Rotation paths and how fast each direction turns (degrees each step):
Each turn is a multiple of 5 degrees from 10 to 175, or 0.
Each row of a path follows its step; steps can be skipped.

step 0: [ 10   7   0  33 -12 -13   1 -13   3 -13  25 -24  -7   6 -45  25  -2  -1
  16  -3 -31  15  13 -15 -17 -23   8   7 -11   1   6 -12]
step 1: [ -9  17 -17  16  -8 -16  17 -28 -18  22 -18  12 -21   9   3 -18   6  20
   1   2 -32   2   8 -27 -14 -31  -8  -5   6   4 -25  22]
step 2: [ 19  -7  -7  21   2  -9  10 -13 -21 -19  18 -20 -21   4 -19  -8 -25 -20
  -3  -2  -3  30 -12 -14   6 -43 -24 -19   2   0  14  -5]
step 3: [  0   8 -22  -2   3 -28  13 -24 -22  18  -5  -2 -28 -12   1 -20  26   6
  16 -16   6  -3 -15 -11   7 -27  36 -23   8  20  -2  -3]
step 4: [  1  25  11  11 -17 -42  -1 -21  -7  -5  29  -4   0   4 -13  -1  -1 -24
  29  18  10   9  11  15   5 -31 -16 -15   1  -5  24 -13]
step 5: [  5  32  -7  -8 -22 -27  25 -28   9   3   5  15 -23 -15   2 -22  18  -1
 -19 -20   6  -8 -12  12  -5 -18  -1   0  17   2 -36 -11]
step 6: [-16  15 -14  15  14 -22 -30 -24  -6 -25  15   5 -13  -2 -15   5  -4   4
 -16  11  32  13  -8  20  22 -21 -34 -13  10  -5   4  -9]
step 7: [ -4  -3 -17 -10   5 -37   8  -9  13 -11  26   5 -22   5 -18   6  23  22
  -4 -21  -5 -13 -18  16   7   0  20 -14 -20   6 -32 -28]
step 8: [-18  -1  15   2  11 -32 -26 -26  -5  -5   9  17   4  30 -16  14  -4  15
  17  17   4   2  19  19  17 -33 -11  22   1  -9 -22   6]
step 9: [  9   1  20 -27  -9 -18  16 -14  19 -11   5  10 -42  25   5   5 -12   7
 -21 -12 -18  17 -22  -3   9  -9  -5   0 -24  -3 -34  -4]
[  3  12   6 -11 -16  -2   4  -4  -5 -10  -8  -8  -4  -4  -1   9   0   7
   2  -3   5   2   9  -1   6  11   1  -1  10   1   6   0]  60
[  4   1  10   5  -8   0  -4  -8   8  -5   5   9  -1  -3  15   0   3   5
   3  -1  -2   9  -1   1 -18  -2  -7   8   1   9   0   7]  90
[ -6  -7  -7  -4   9   0 -11   4  -7 -10   7  -5  -1  -5   9   9   4   5
   1  -4   2   2 -11  -6  -3  -1   8  -8   7   9   8 -10]  95
[  2   3  11   8  11   7   4   6  -1  -5   1  -4   0  -2  -4  10  -6   2
  -1  12   4   1  10  12   1 -14  -6   1   2   9   8  -5]  170

step 0: [ -5 -12 -15 -15 -16 -21  -8 -29  17   9  -8 -15  -7 -22  12 -29 -14  26
   5 -20   8  -1 -19  22  41  -3   4  18  -6   6  -2  38]
step 1: [ -6  -2 -16  18  -1   0  11  22  17  17   7 -14 -27  -3  14  16   6   8
  -3  26  29 -16  -2  45   1 -25   6  20  13 -31  26  11]
step 2: [-39 -15  12  29 -16 -33   4  18   2   4  28  15  19  -5 -27  -4  -8   6
  -5  -7  17  -6   7   4  25 -29  -8  -8 -10  17  30  -8]
step 3: [ 15  35   0   8  -5 -16 -15   2   4   5  -8 -26  25  -6 -29 -20  -3   2
  23 -10  22  30 -22  22 -10 -36 -12   1   6 -10  -3 -26]
step 4: [-15 -10  17   8  -1 -14 -28 -10  17  -5  16   6 -24   8 -11 -12  18  23
  29 -26   4 -13 -35   5 -46  -7  15 -12  -4  -5   7  21]
step 5: [ -4 -13  -7  14 -19 -41   2 -31 -13  -2  -4 -12  18  -9   6 -15  -5 -26
   9  33  -6 -11 -20  36 -10   0  10   5  14  12  -3  37]
step 6: [-26  17  -6  11 -22   9   3   2 -22 -11   0  32 -20  -9  24 -16   4  -2
 -22  17  15  -7 -34  24   3 -34 -14  -3 -17 -29  -5   2]
step 7: [  4   0  10  16 -15 -17   2   0 -18   7 -23   9  -2   0  -9 -29  21  12
  20 -10  38 -15  24  19  23 -12  15   7 -46  18  11   0]
step 8: [ -3   9   3  -3  25 -12  -6   5  24  19   5  -5   5 -43  28 -25 -15  21
  15   6  49  13 -22  11   0  -8  17  -1  13  10   5 -12]
step 9: [  4 -17  14   4  -4   0   9 -23  42   8  28  14  12  27  -6   7  12 -10
  13 -17  27 -30 -29  31  14 -15   7  -1  13 -13  18   3]
[ -2 -11  -2   6  -5  -6  -8  -2  -4  12  12   2   7   2  -8  -4   5  -3
  -6  -3   2  -6   9  -9  -3   9  13   6 -12  -5  -2   1]  140
[  6 -12   2  -2   4  -3   9  -9  -3  -2  -9   6  -3  -5  10   5   8   7
 -10  -2   9   5  -1   1  12  -2  14   0   0  -3  -4  -7]  45
[  4   7 -13  -1   0   9   5  -4  -9  -6  -5   0   7  -3  -3   0   0   1
  -5  -1  -4  -2  -8  -6  -6  -6  12  -7  -6   2   8  19]  55
[  4   5   8 -10   4   1  -4  -8   4  -4  -2  -5  -3   0   5 -13   5  -9
  -5  12   9 -18   1 -11   2  -1  -3  -6  -5   2   2  -3]  35
[ -6  -8   2   5   5   9  -7  -9   0   9  -2   9  -5 -12 -10   1  -2   3
   8   4  -1  -1   2  -9   9  -7  -7 -11   4  -5  -7   8]  170
[  3   3 -12  -2  -2   4   4  -7  -3   7   2   0   8  12   2 -11  -1   8
   0  -8  -6  -8 -10  -3   8  -5  -8   4   2 -12  -8  -9]  120

step 0: [-20  17  -7  21  15  -2   4  -2   0   2 -20 -20 -17  18  -4   1  -6  -2
  -1  -8 -41 -13  -5  -7  -4   3  -5 -16  57   4 -17  21]
step 1: [-19  -8   7 -14  13   1  39 -29 -15   7 -28 -30 -24   4   5 -16  -5  -8
 -10  16 -16  25   1   4   2   3  23  14   8  13 -29  -4]
step 2: [-10  12  39 -25   1 -16  10  -5 -17  13  20  21 -26  19  -9 -11  12  21
  -8   6 -16  13   1  -8   1  26  16   9  40 -10  -8  -6]
step 3: [ -8   2 -25  18  11 -10  -4  11 -23  10   5 -10 -31   6  -8  22 -14 -13
  10  28  -1   1  -2  -7  11  20  14  12  54  -5 -16   3]
step 4: [ -8  -3  -3  27   9 -24  31 -29  36   4  -1  -8 -29  -6  -4 -15  -5   3
 -14  25 -17  16  -2  -9 -18  -9  15  16  29  13  -8   4]
step 5: [-14  24  -4 -21   0  -1  33 -24   0 -10 -11   3  -4  19   6 -17  -8   8
  15   2 -36   4 -27 -14   2  30   3  10  36 -15   2 -18]
step 6: [  4  -3   4 -10  -5  17   4   6 -25   0  -6  -7 -13  18 -18  -3  -6 -28
  -7   6 -21  21   3  -3 -18 -10   6  22  55 -10 -37   5]
step 7: [  4   9  -5 -17  -2 -26  14 -30  -9  21  11 -13 -19  13  -2   3   5   3
 -13  42   5  36  -3  -1  12 -15  24  22  29   7  12   3]
step 8: [  2  -7 -13   9  10 -17   6  -7  11   0 -10  17 -11  36 -19  -4  19  25
   3  21  -4  -2 -27 -13 -15  30   0   2  52  -5   7   3]
step 9: [-11   5 -44   5   9 -15  14 -23 -10  -2 -28 -10 -14   5 -11 -24  -4 -22
   3  -1 -22 -11  13 -10   2  -8   2  20  39 -11 -21  16]
[  5 -10  -8   2  -1   1   7 -11  -6   5  12   6  -9   1  -9   4   4   5
  -4   5  10 -16   6  -2   0   3   4  -8  -2  -8  -4  -2]  70
[  5   7   5  -2   5   8   3   4   0   2   7   2   3   9   0   1  -3   2
  10   4  -2  -5 -11   0  10   4  -8 -21  10   6   8  -1]  135
[  1 -11   1  11   2  -1  -3  -6   0  10   6 -12   6  -4  -2   4  -3  -7
  -1  -3  -4   3  -3   0  17 -13  -7   1   4  -2 -12   1]  120
[  4   4  -6  -1 -10   4  -5  -9  -3  -6  -8  -6   8  16  -2   7   6   0
 -13   4   0   6  -4  -7  -6 -11  -7  -6   0  -8   6  -1]  40

step 0: [  9  -6  20 -16 -24  53  -2 -23 -17  -8   3 -13   9  -1  -4  -8 -35 -21
 -17  -9  -6  28  -8  -7 -25  17  18  31  -6   0  13  16]
step 1: [ 16  -2  17 -12 -38  20  -1  -5  22 -17  11  -9  35 -11 -16 -20 -11 -27
   4  -6  -9  15   0  15 -10   1 -36  17 -29 -10  23 -29]
step 2: [ -7   1   2  -2   7  39  -4  15  24  -1  26  34   3 -10 -15   9  17 -29
  18  -7 -37 -16  14  10   3  -8 -28  20 -34   7  -9 -21]
step 3: [  6  19  -7 -18   5  41  25  25  -7  -5 -15  34 -39  19 -28  -3  17 -31
 -17 -17 -15 -13  10  -3 -15   2   6   1 -15  -6 -11  -1]
step 4: [ 28  25  12   8  -1   3   1  26   6  -7 -35   7 -14 -10 -24 -10  21 -36
 -23 -27  13  20   1 -29 -18  -1  -2  29  18   5  19   5]
step 5: [ 27  17  31   5   0  -3   0 -13  18  -1  -6  32   4 -55   8  -7 -13 -35
  -8  24  -2   3  -5 -21 -25 -11  -9  18  11  15   3  12]
step 6: [  0 -16  45  -6  18  12  42 -42 -17  -1 -10  28  -3 -32  -4  -9  -4 -13
   2   5 -22   3  11   1  -7  11 -25 -10 -17   2  16   5]
step 7: [ 17  -6  23  15   3  53  13 -19  -4 -26 -11 -17 -20 -14   0   1   6  10
 -13 -30 -24   5  19 -15  17   7 -41 -17   2  -4   1 -11]
step 8: [ 42  -9  11  19 -35  41  -1  28   2 -16 -14   7 -11 -11  21  23  16  18
  -8  -8 -11  18  -8   1 -18   6 -20  13 -17   8 -27  -3]
step 9: [  7  -7  -6  -5 -28  11  32  16 -19 -29  12  17  15 -17  -5   4  31  -2
 -13  27  -3  18  10 -24 -17  16   5  43 -24  19 -12   1]
[ -3   8   5  -6  14   3  -3  -4   1  -7   2  -2  13 -10   9 -11  -5  -7
  -1   1  10  10  -7   5   4   5   5  -5  -6   2   4   7]  70
[  0   0  14   4  -6   4   0   1  -3 -13  12  -5   7   0   6   8   3   4
   4 -11   0  -7   4   6  -2   1   7   1  -8 -15  -6  -8]  55
[ -5   0  -3  -9  -6   7  -8   0   6  10   7 -10   0  12  -8  -2  -7 -16
  10  -2  -1  -5  -7   6  -1  -3   8   7  -5  -1   8   1]  25
[  2 -14  -3   0 -13  -9  -5   5   9  -1   2   2  12  -6  12  -7   8  -5
  -4   3   4  -9  -5  -4 -11   0  -8   4   0  -3   4   6]  95
[  0  -3   1   6  -9 -12  -1  -7  -8 -10   5   8  10  -4 -18   0 -10  -8
   9   3   3   3  -2   0   5  -5  -4  -1   0   5  -9   0]  85

step 0: [ -7   1  -6   6  28  19  -5  26 -12 -14   9   9  34  -5  29  16 -18  -9
  -8   0  -6  46 -30  30  22  -8  -1 -15  -5   5 -32  -7]
step 1: [ 13  -9  39  -6  17   2  11  12  10  -9  22  24 -43  -6  -5 -24   9  -1
   8   5  25  12 -46 -19   8  28  14  -1  -2 -11 -13 -14]
step 2: [ 22  13  -4   0 -17  11  18   5   7  -4 -28   5 -15  -3  15 -22 -19 -24
  20   7   3 -21  10  -4 -21  10 -35  51   5  14 -33 -13]
step 3: [  9  -6   3  29  -3   3  -6   3  -1  16 -16  -5 -11 -25  -5 -42   6 -28
 -19 -20  -8 -16  24  26  12 -40  20 -13 -24  25  -7  16]
step 4: [  8  -7 -11  19   9  -6  13 -24  24  24   5   4  40 -31  -4 -27  13  38
  21  21  -1  -6   1 -20 -31  -4  26 -16  -5 -13  14   4]
step 5: [ -3  -2  -7 -56  -4  25 -12  -9 -22  34 -20  24   5   1  -8  16  -1  19
   6   3   7  20  40 -15  -7  -5 -13  -9  -5 -25 -11  15]
step 6: [-20  -5  -1 -17  21   9  13  37   4  26  34 -41  -5   1  14  19 -12 -27
  -4   5 -23  28   0  11   7 -19   3  12  -9 -29  18   9]
step 7: [  4 -10 -23 -27 -24 -15  31  11  -3  -4  27  27   2 -16   1  12 -12 -20
  -4  -3  17  19 -43   3  -5  15  28  -4   7  32  15 -22]
step 8: [-29  29  -6   8  21   6  19  18   3 -22 -33  31 -12 -15  17 -21  13 -16
 -10  13  23  14   7   7  15  28 -31  -6  25   3 -10 -17]
step 9: [ 10  -5  20  24   5  -2 -21  44   3   8   3  -3  -7 -19   3 -19   8  -5
  38 -17 -26 -13  -5 -25  32   3 -12  -4  -7  28 -38   5]
[ -5  -5   7  10  -2  -5  -1  11   3  -4   8   2   1   3   1  -1  -8   2
   2  -9  14   4  -4   3   9   5 -10  -1  11   4 -11 -11]  45
[  7   6  -6   2   2  -2  -1   2 -10   4  -6  13   6   9  -1   3 -13   0
  21  -6   2  -3  -2   7  -3   2   6   6   2   3   8   0]  140
[ -2  -5  -2   1  -1  -8   0  -6   7  15   3  -2   1  -7 -20   1  -7  10
  -2   2   6   3  12   9  -2  -9  -3   8  -2  -4   1  -1]  45
[ -1  -1  -1 -13   4  -2  13  12   3   5  -2   6   2  -1  10 -16   0   4
   3   1   1   7   6  -4   4 -11   7   4  -7   3  -6  -8]  0
[ -3 -12   6  -5  -4   2  -4 -12   0  12 -12  10   1  11  -1  -1  -3  -5
 -10  -5  -6  10  -3   2   5   5   2  -4  -1  13  -4   1]  155
[ -8  -8 -14  -2 -10   4   8  -2   5  -8   0  -7   8   1   0  -8  -3 -11
  -3  -2   8  -9  -2  14   1  -5   7  -1   2   6   7   2]  90
[  4 -20   2   1  -1  -7  -2   6   2   3   8   4   8   2  -2   3  10  -4
   5  12  -1 -11   0  -7  -4  10   3   7  -3   4   4  -7]  135
[  4 -12   2 -10   7   3 -11 -10   0  -5   5  -6  13  -1   8   1  -6   1
   4 -10   1   4  11  -4   0  -3   5  -7   6 -12   2  -2]  60

step 0: [ 17 -20  14  -1  26  -2  28   0 -13 -28 -16  16  -7   1   4 -29  -2  19
   1  27  14  13 -37 -29  33  12  16  16  -6  -2  28   9]
step 1: [ 34   4   6 -19  -8  12  20   0 -37  -8  22  20 -13 -12 -31   6  23   0
  -6  16  11 -14  19  -6   0  -3  36  31  -4  -3  40   5]
step 2: [ 25  -2 -23  15  -9  13  33 -31 -43   1  -8 -23   1  13  -9  -8  19  27
 -14   9  22  23 -17  -3   6  20  14 -17  16  -3  24 -12]
step 3: [ 13 -33   0 -13 -15  36   9  -6 -37  20 -23  21 -17  -3  10   0   6  -3
  -3   8  -7 -18 -29 -31  17   2  30  12 -13  25  14 -20]
step 4: [ 26 -12   5  -7  -3  18  10  -4 -38 -15  17 -22  -9  14 -42 -17  -7 -12
 -14  -5   3  -2   1   1 -10  28  41 -21 -28  29   1  11]
step 5: [ -1 -21  -5 -25 -34   1  24 -24 -18 -39  16  -6 -19  18   3 -22  11   8
   6  10  10   7 -32 -41  23  -1  18 -20   0  -6  -9  -8]
step 6: [  6 -21  12 -40   5  37 -10 -33 -37  -5  12  -9 -13   1  -8  19  -2   1
   7  13   2  -3  43 -28  15  -8  17  -6 -16   6  13  -6]
step 7: [  9  -2  -9 -15  14   3 -18 -22 -30 -11  11 -29  -5  39  14 -34  13  25
 -41   5   9   0   2   5  23  19  23 -11 -16  -2  -4 -17]
step 8: [-27 -16  28 -40 -25   3  -6 -19 -17  -9   4   8  -1   4  18 -17  -7   6
 -10  -3  31 -13 -10 -30   3  22   7  22 -18  19  28 -26]
step 9: [  1  12  11 -21   0  27   2 -13 -25 -27  16 -16 -14  25 -13 -10 -31 -15
 -36  37 -15  -1  17  -1 -14  26  -5  -7  -3   3  36  -4]
[  0  10   0  -6  -1  -6 -10  -4   1  17  -6   5   1   6  -9  -4   8  16
  -6   1   3  -5   1  -4  -1   2  -4   1   8   5  13   2]  60
[ -6 -24   0  -8  -1  -5   3  -3   2  -1  -1   8   2  -1  -3   4   5   6
   9   4  -9  -2  -3   0   0   2 -12  12  -3   4   2  -6]  140
[ -2   1   3  -7  -4   0  -4   4  -9   0   2  -3  -3 -22  -2   7   2  -2
   4 -17  11  -6  10  -6  -5   0  -2   6   0   8   0   0]  155
[ 12   6   1  -2  -9   3   4  -2  -9   9  -3   1   9  -5  -7   0   5 -17
   1   0  -8  -1 -15   4   0   6 -11  -4   2   1   0  -4]  45
[  0   2 -12   1  -8   3   0  -7  -5  -4   4  -5  -6  -2  -3  17   3   3
   2  10  -1   4   7  -3  -3 -10  -7  -4  12 -13   3  -6]  90
